Each path below is one point turned by a fixed rotation once a step. After each direction that follows a path, write how fast that rotation turns it, in deg/step (0 if it stays still).
Each turn is a multiple of 5 degrees from 10 to 175, or 0.
Each row of a path follows its step; steps can be skipped.
Rotation 1:
step 0: [-19 -21  -2   0 -25  -2  18   5 -17  19   9  11  21 -11 -27 -20  -3   8
   9 -10   7   7  49   2  22  17   3  23  -7]
step 1: [-22 -18  18  -7   8  -7  11  12  -7  14  -8  10  10   5 -22 -30  11  48
   1  19 -17  26  15  16   4   2  -2  24  -8]
step 2: [  7 -25  38   1  22 -29  -6 -15   1   2 -11  -1  16  48  -3 -17   0  13
  -5   4  -1  13  21  15  -9  -4  13  18 -11]
step 3: [ -5 -33  24 -18  -9  13  -2 -29  -2  -8  16 -15  25  34  -6  -4   9 -14
   3  21  20  19   4  10 -22  21  16   2  -2]
step 4: [-15 -30  -5  -6 -27 -15  15 -20  19  17  19 -16  23 -13  -8 -18  -5 -14
  13  15  28   1  28   5 -25  15  -8  10  -3]
step 5: [-14 -30 -14  13  -8   7  16   3   4  13  -6  -6  28 -20 -14 -15  -5  25
  24  11  -3  17  41 -12   5  16  11   7 -26]
step 6: [  1 -27  -3 -13   8 -16  -4  11   8 -15  -7  20   5  16 -14 -32  11  44
   0  13  -4   5  32  13  13  14  -4  13 -28]
step 7: [ -7 -20  33  -9  14   1   0  -6 -12 -12  -9   2  22  44 -20 -20  -9  17
 -15 -15  23   2  23  17   7  19   8  15   5]
step 8: [-22 -27  35 -19 -12  -6  -9  -5 -23  16  22  -2  34  14  -6 -17   8 -12
  -7  18  16  16   2  10 -17  15  -2  21  12]
step 9: [-17 -21  14  15 -32 -12  18 -26   7  38   9 -10  10   7  -5 -16   3  -7
  19  16  -1  19  28   7 -19  -3  13  24  -7]
step 10: [ -3 -31  -4   1   0   5  11 -16  28  -3 -14 -20  21  -6 -11 -13   6  26
   9  31 -14  31  26   3 -16   0   9   0 -30]
step 11: [ 18 -38  -3 -14  20 -19  -5 -13  18 -23   4   2  16  13  -9 -10  -5  15
   8   0  18   0  43  11   8  19  -1  -1 -29]
Speeds:
[-18   3  -1  -6   1  -2  -7   4   3  -7  -2  -6   2  -5  -9   4   5  -1
  -7   9  -9   1 -17  -1  -3  16   1   3 -12] => 160
[ -4   5  14   9 -11   2 -16  -5  -8  -1  -8   2  -1  -4   0  -6   7   4
 -10  -2  -4   4   4   5  16  -1  -9   7  10] => 55
[ -3   3  16  -1   3   2  -1  10  -1  11   9   4  -2  14  -6   0   1  -3
  -8  -3  -3   4 -11   3 -10 -15   9  11   1] => 60
[  2   4   5  -2  -6  -2  -1   7  -3  12  -1   1  -5  -5  -9 -10 -20  -9
  15   3   1  12  -7  -3   3   6 -11  -4  -1] => 85
[ -5   1   5   4  15  -1   2   2   6   3 -12 -13  14 -11   1  -2 -14   6
 -11  -3   5  -2  -1   0  -9  -7  -9  -2   8] => 125
[  7   6   4 -11   6  22   0   5  -7   1  -2  -1   5  -3  -3  -3  15   2
   3  14  -2   5   5 -10  -6   0  -3  -7   7] => 155
Rotation 2:
step 0: [-14  -3  11 -10  23  -4 -11 -18  38  -9   4  19  -4  16   0   6  -1  19
  25  30  32   4 -48  -2  13   6  10  -2   1]
step 1: [-25  33  -3  11  18   3 -22   6   1 -13 -27  16  17   0  -4  -8  17   9
  37 -12   7  40  -2  -3   2  11  -5  25  26]
step 2: [-20  14  13 -14   9  17  -8   7   2  -9 -20 -25  13 -20  35  12  23  -9
  17  18  24 -32  23 -17  16   3  14  18  18]
step 3: [-21  11   5 -44   9 -33   4   4  -8  -8  11  -9 -15  -5 -20 -15  14  -9
   2  35  -3  -5   3  -5 -23 -17  14  37  18]
step 4: [ -9  19  14  18   7 -36 -33  13 -13 -34  13  -2 -20 -21  16  -1 -14  -7
 -17  -4  12 -10   9  37  -8  -7 -12  10  20]
step 5: [-23  30  12 -14   1 -11  17  -7   2 -18   6   4  -4   1  36   7 -34  -7
 -11 -26  -8   3  29  -5 -12 -32  27  -4 -22]
step 6: [ -1 -18 -22  -1   2   8  23   1 -16 -18  -6 -20 -17  25   9  -1 -14  -6
  -4 -16 -41 -16   6  14   3 -46 -13  18  20]
step 7: [-11 -32   0  36  13  -4  31   1  15  -9  12   2 -19  -7 -11  -2 -21  33
 -28  17   1 -11   8  16  18 -19  24 -16   5]
step 8: [  9  -1   0  29  -8 -28  21  -3  25   4   4  44  -8  11  11  14   6   4
  17 -15 -22  19 -32  -5   7 -23  15 -15  16]
step 9: [-25 -27   4  26   2  31  17   2   6 -14 -10  25   5  28  32  14 -13  11
  27   8  12  12  -9 -16   9  14 -31   7   9]
step 10: [-20 -12  10   5  22   5  33  35   6  13 -32 -13  21  -1 -25  28  22   5
  21  14   3  21   6 -17   2   2  15  -2  17]
step 11: [ -8 -17  25  14  -2 -14   9 -10   0   1  -7  -1  -9 -32  -3  -9  35 -33
  31  24  21 -18 -22 -10 -15   4 -11  -4  31]
Speeds:
[ -6  -2   0  -2   7  13   5   4  -9 -10 -10 -12   7   9   0  -2   8   2
   4 -19   1  -4   8 -12   1  -4   0  -1  -6] => 90
[ 12  -4  -9  -4  -9   2 -14   1 -10  15   7   4  15   3  -7  -6   2   0
  -6  -2   2  -4   4  -2   0   4  -4  -9 -13] => 0
[ -6   1   8   1   1   9  -5  -7  -4   3   6   0   3  -1 -10  11  -5   8
  -7   5  -6  12  -2 -13 -13  -6  17   6  -5] => 155
[ -5  17   6   4  -9   0  10   3 -12   0  12 -14   3  -2   1  -2  -1   4
   6   3  -5  -7  -5  14  -7  -2  -3   0 -11] => 40
[ -8  -5  14  -8  -1   0  -3  -1 -10   2   5   7   5 -11   5  -8  -6   2
   1 -16  -8   3 -10   3  11   9   7  -4  10] => 100
[-13 -15  -6  -4  -9 -11  -2   4   2   3   1  -2  -1 -10   2  13   8  -1
   4 -10   5  -1   2   4  -8   7  -1  15 -10] => 45
[  0   5  10  -8   7   6   2   8  -5  -3   6   8  13  -3   3   1  19 -10
  -3  10  11   5   3   1  -8   5  -4   3  10] => 40
Rotation 3:
step 0: [  4 -26  25 -48  23   6 -28 -18 -28   8  10  22 -23 -26 -14  15  -7   8
  16  19  -2  35 -24 -19 -26 -23  -2  -2 -20]
step 1: [ 12  30  29  -1  62   5  -6   8 -30 -11   4  -3  12 -44 -29 -25   6  -4
 -31 -14  13  16   2 -28   1   6  -1  -5  -1]
step 2: [  4 -13   6   1  17   5   4 -13 -20  13  21   0 -27  10 -11 -37  38  38
 -33  21  -6 -18   4 -16   0  55 -15   1  22]
step 3: [ 42  -3 -10   1 -10  20   9  -8  -7  36  22   0 -25  -9 -20 -14  17   6
   8  20 -40   7 -18 -19  12 -35 -35  28  25]
step 4: [  9   0 -23 -11  36 -11  17   4  -7   3  -1  23   7 -13  24 -47   7  -7
 -26 -19 -23  39 -29  35   5 -31  -6  24   7]
step 5: [  5 -10  -6 -39  18  22  21  -6 -11 -30  46   3  -8  19 -12 -26 -14  18
 -23  26  30   1  -4  38  17  -2   9  22 -24]
step 6: [ 56   1  18   6   7  -4 -33  -1   5 -17  -1   2 -10 -10 -28  15  14  -7
 -29  65   6   1  -1  30  15 -15   3   3   1]
step 7: [  2   4  13  -2  -1 -16 -14 -32 -28  13 -36 -10 -27 -30  -2   3  37  28
 -29  -3  20  18  -3  23 -26 -23  21  36  11]
step 8: [-21   4  58 -15  12 -33  23   8 -41  -5  40 -12  -8 -23 -10 -12   7  30
  16   8  -7 -12 -13   6 -15 -23  -8  17  -2]
step 9: [ 18   7  40 -21  43 -18   7   6  -4   9  -6  57  -9  12 -29   2   7  12
   5  23 -10  30 -19 -17   1  22 -27   0 -11]
step 10: [ 21 -23  -4  -4  14  33   0 -13 -28  -3 -12  21  18 -13 -29 -29  12  -3
 -43   0  20  -1 -15 -48 -24  -1 -21  31  -3]
step 11: [ 36  -6 -13   6  23   6  -3 -16 -29  -1  37   5 -12 -27   2 -44  23   9
 -13   4 -48 -39  -5  -2  -7   6  27   0  -2]
Speeds:
[  9  21  -4   8   3   4   3  -3   1   4   8   9   2  -6  -4   8   3 -12
   9   4   1  10  -1   9 -13   4  -3  -6   5] => 130
[  8   5   2   4   6   1   0  20   0  -3 -10   2 -10  -3   1   6  -4  -4
   2   3 -13  11   8  -7  10   1  11  11  -2] => 130
[ -9   1  17   0   0  -4   0   1  -4  -4  -4   9   4   3  -3  19  13  -5
   2   1   7  -9 -11   1  -3  -4  12   7  -5] => 40
[ -1   3   5   9  -2   3   3  10   3  -7   9 -11  12 -10 -10   1  -6  -7
  -2   0   5  -8   3  -6   3 -14 -14  11   2] => 155
[ -9  -1  -8  15   2  -3   8 -10 -12  -9  -2  -5   4 -12  -1 -10   4  -3
   5  -5   0  12  -5  -4   5  -5  14  -3  -8] => 110
[-10   3  12  -2   6  -2 -13   0  -5   3   0 -19 -10  -9  -3   9   0   4
  -1   1   8  11   5   2   2   3  -1 -12   8] => 55
Rotation 4:
step 0: [-26   6 -14 -18 -17 -25  -7  26 -15  -8  28 -16 -40  12 -59 -19  -7  10
  -6   7 -20   2 -21 -23  -1  16 -21   8   2]
step 1: [ 25   8 -24 -26  -4 -29   6 -17  11  -1  -4   2   4 -37 -16  22  13  16
 -31  22 -12 -38   8  14  -1  52  -3 -16 -14]
step 2: [-16  25   8  33   6 -10 -16   4  -6   7   1   2 -24   0  15  33  40  27
 -15 -24   2 -25  16 -54 -10   9 -23  -7  12]
step 3: [-24  28  15  -7 -12 -24  12 -53 -15  22  22  -4  11   4  -7  28  33  -1
   6  27 -25  20 -23   1  13   1  11  24  19]
step 4: [ 17   9 -23   4   2   1  11  -8  44   2   6 -15 -13   5  27  -3   7  -5
 -12  42  24   4  40 -21  22  14   8  33  38]
step 5: [ -7 -15  33  17 -17  26  17   2 -18 -25  19  -3  -4  20  30   8 -19  22
 -37   5 -45 -10   6  -7  13  -3  25  -3  36]
step 6: [-17   0 -21  27 -21  32 -23 -25   8  -4  16 -12  17 -26  11 -24  29   6
 -23  19  11   3  -4  18   5 -30  48  -4 -22]
step 7: [-10  -3  10  27  -2 -14 -10  21 -35   3 -16   8 -44  24 -12 -38 -12 -26
 -43  19  27  20  10   0  11   0  17  15  -3]
step 8: [  3 -37  10 -19  15  31   9   4 -18 -28 -18  37  10 -21 -13  17  14  19
 -32  26  11  21 -19  29  20  27  -3  -1 -13]
step 9: [  0  18 -16  33  39  13 -22 -11 -17   3  -7  22   6  -4  18 -29   8  27
  -3 -41  37  -8   2  11  36   6 -22 -15   6]
step 10: [-19  19  22  -3   4   6  26 -21  -8 -13  -6  39 -15   4  -9   0  14 -65
   6 -25  -6  11 -34  17  19 -15 -15  -7  16]
step 11: [ -6   0 -16   4  48  18  36  -2  21 -26   6   8   4 -27  -2 -22 -15 -12
  47  22  24 -10 -11  -5  -4  23   6  32   3]
Speeds:
[  6  -3  -3   9  -6  -1  -7  12   8   5  -5  -4   3   2   0  -1  -8   1
 -12   0  -2   6 -22  -4  11   5   3  -2 -13] => 45
[ -1   2  -8  -7  10   0   1   1 -12  -2   3   1 -11   1 -12   8   8  -1
  -2  -7   4  -6   3   4  16   6  -9  -8 -18] => 45
[ -5   2  -5  -2   0  17 -11  11  16  -4  -1  -4   0  -4   3   6  17  -8
   1  10   0   4   2   7  -5   1 -10  -3   0] => 160
[ -1  -7   9  -9 -11 -12 -10   0   9   9   5 -12  -1  -6  -8   2   3   2
  10  -1  -7  -9   5 -13   2   9  -2  -7   1] => 20
[  2  -2   7   1  -6  13   7 -10   1  12  -7  -9 -10  14   6  -4  13   9
  -7   5  -3   4   8  -1   5   5  11   1  -5] => 25
[  0   6  16   7   6  -5  -3 -13   3  -8   9 -12   3  -2   1  -5   8  -7
  -8  -9   2   5  -4  -3  -6 -12  -6  -1 -12] => 100
[ -3  -5  -4   9   6   4   0   0  14   9   8   6 -15  -5  -1  -4  -7  14
   3   2  13  -4   3  -9  -1 -10  -8   5  -4] => 155
[ -3   5  -1   6   8   3  -5  -9  -1  -8   6  10  -8 -12  -4 -11   6  -2
  -9   9  -6   2  -6 -12   6  12   6  -7  12] => 0
Rotation 5:
step 0: [ 14  -2  -3   1  -9  13 -49   0   1 -28 -15  20 -26  26 -11 -40  33 -24
  -5 -19   0  -7 -17  -1 -21  27 -10 -24  15]
step 1: [ -1  20  -8   3  47   4  24  10  11   9  -4  -2  14 -19   5 -18  -7 -55
  28  16  39  25  -2  -4  14   5  26   5   7]
step 2: [  7  16   2  31 -32  11 -46  23   0  23 -17 -35  -9  24 -29 -31   6  -5
 -25 -23   4  10 -26  -6   3  -6  13  -6   1]
step 3: [ -8  32 -14  -5  17   4  11 -20  -5 -31  30  38  -6 -14 -18 -17   2 -38
   2 -14  36 -20 -18  12  28 -18  15  10  -6]
step 4: [-13   9   5   5 -12   1 -36  -2  -8   0 -35   1  -7  16  28 -48  -9  -9
   7 -10   5  53 -25  -9   5   6 -20 -20  26]
step 5: [ 25  39  -2  19  18  -1  23  -8  -5  11  30   0  -1   9  -4   4 -12 -18
 -13  14  33  12 -21  13   7   2  59 -27 -10]
step 6: [ 11  15  -7   5 -30   7 -36   3   0  19 -11  26   3  35 -23 -24  26  -8
  -8   3   9  20  -4  -4  32 -41 -38   0  10]
step 7: [-33   5  10   6  21   8   6  -5  -6  -6  40  45  -4 -23 -11  -9   9 -16
  12  -7  10  32 -35  11   7  27  26 -29 -15]
step 8: [ 12  42  -6  15   1  26 -14  13 -12  40  -9  -4   3  38  18 -20 -35  11
  31 -11  10  22   0 -18  11 -16 -25 -11  -1]
step 9: [ -9   0  -4   1  -8  -5  -7 -24  20  13  64   8 -32  15 -36  11  -9  -8
 -17  19  15   3 -36  12  12   0  19 -17  17]
step 10: [ -5  21   8   7  -3  24 -22 -17 -22   2 -16  37  32  31   6   9  -3 -20
  29   8  -3  25 -21  19  11  -6 -43  24 -12]
step 11: [  6 -11   6  15  -3  13  36   5  12   5  21  17 -32  13 -16  -6 -11  -3
  22   4 -17  22 -48 -32 -11  18  21 -42   6]
Speeds:
[ 6 -1  5 10 21 -9  6 -6 -1 -7  0 -5  2 -7 -8  3 -2  5 15  2  6 -2  0 13
 13 -7 -2 -2 -3] => 170
[ 12  10  -3   1   0  -6   5   8  -5   3  -3   2 -18   8  -3   0  -2   7
  -6   2  -1 -20  -5 -10  10   4  -2  -2  -9] => 120
[  4  -5   5  -1  -8  -7 -12  16  -2  -4   3  -1  -2  -7  -2  13   1   7
   0  -7   6   1 -13  13   0  12   3  -8   9] => 155
[ -4   6   2  -1  -5  -2   0  -6  -6  12  14  15   1   3   5   4  -3  16
  -3   3   0  14   1   3  10  -7  -4 -13  -6] => 20
[  8 -15  -3   4   2   3  -5 -13  -2   0  13   1   3 -10  -3  -4  -2  -3
  -4   1 -11  -6  -5 -11   8   7  15 -10   3] => 170
[ -6  -3   3   2  -9   5   5  -1  -9 -16  -3  15   3  -5  -9   1  10   1
   1 -13 -10  -2 -11   0   5  -8  -5   7  -9] => 100
[  5 -10   1   1  11  14  -9   3  16   2  -5   3   3   6  16  -2   3  11
  -6  -4   4  -3 -11   3   6  -6   1   7  -5] => 175
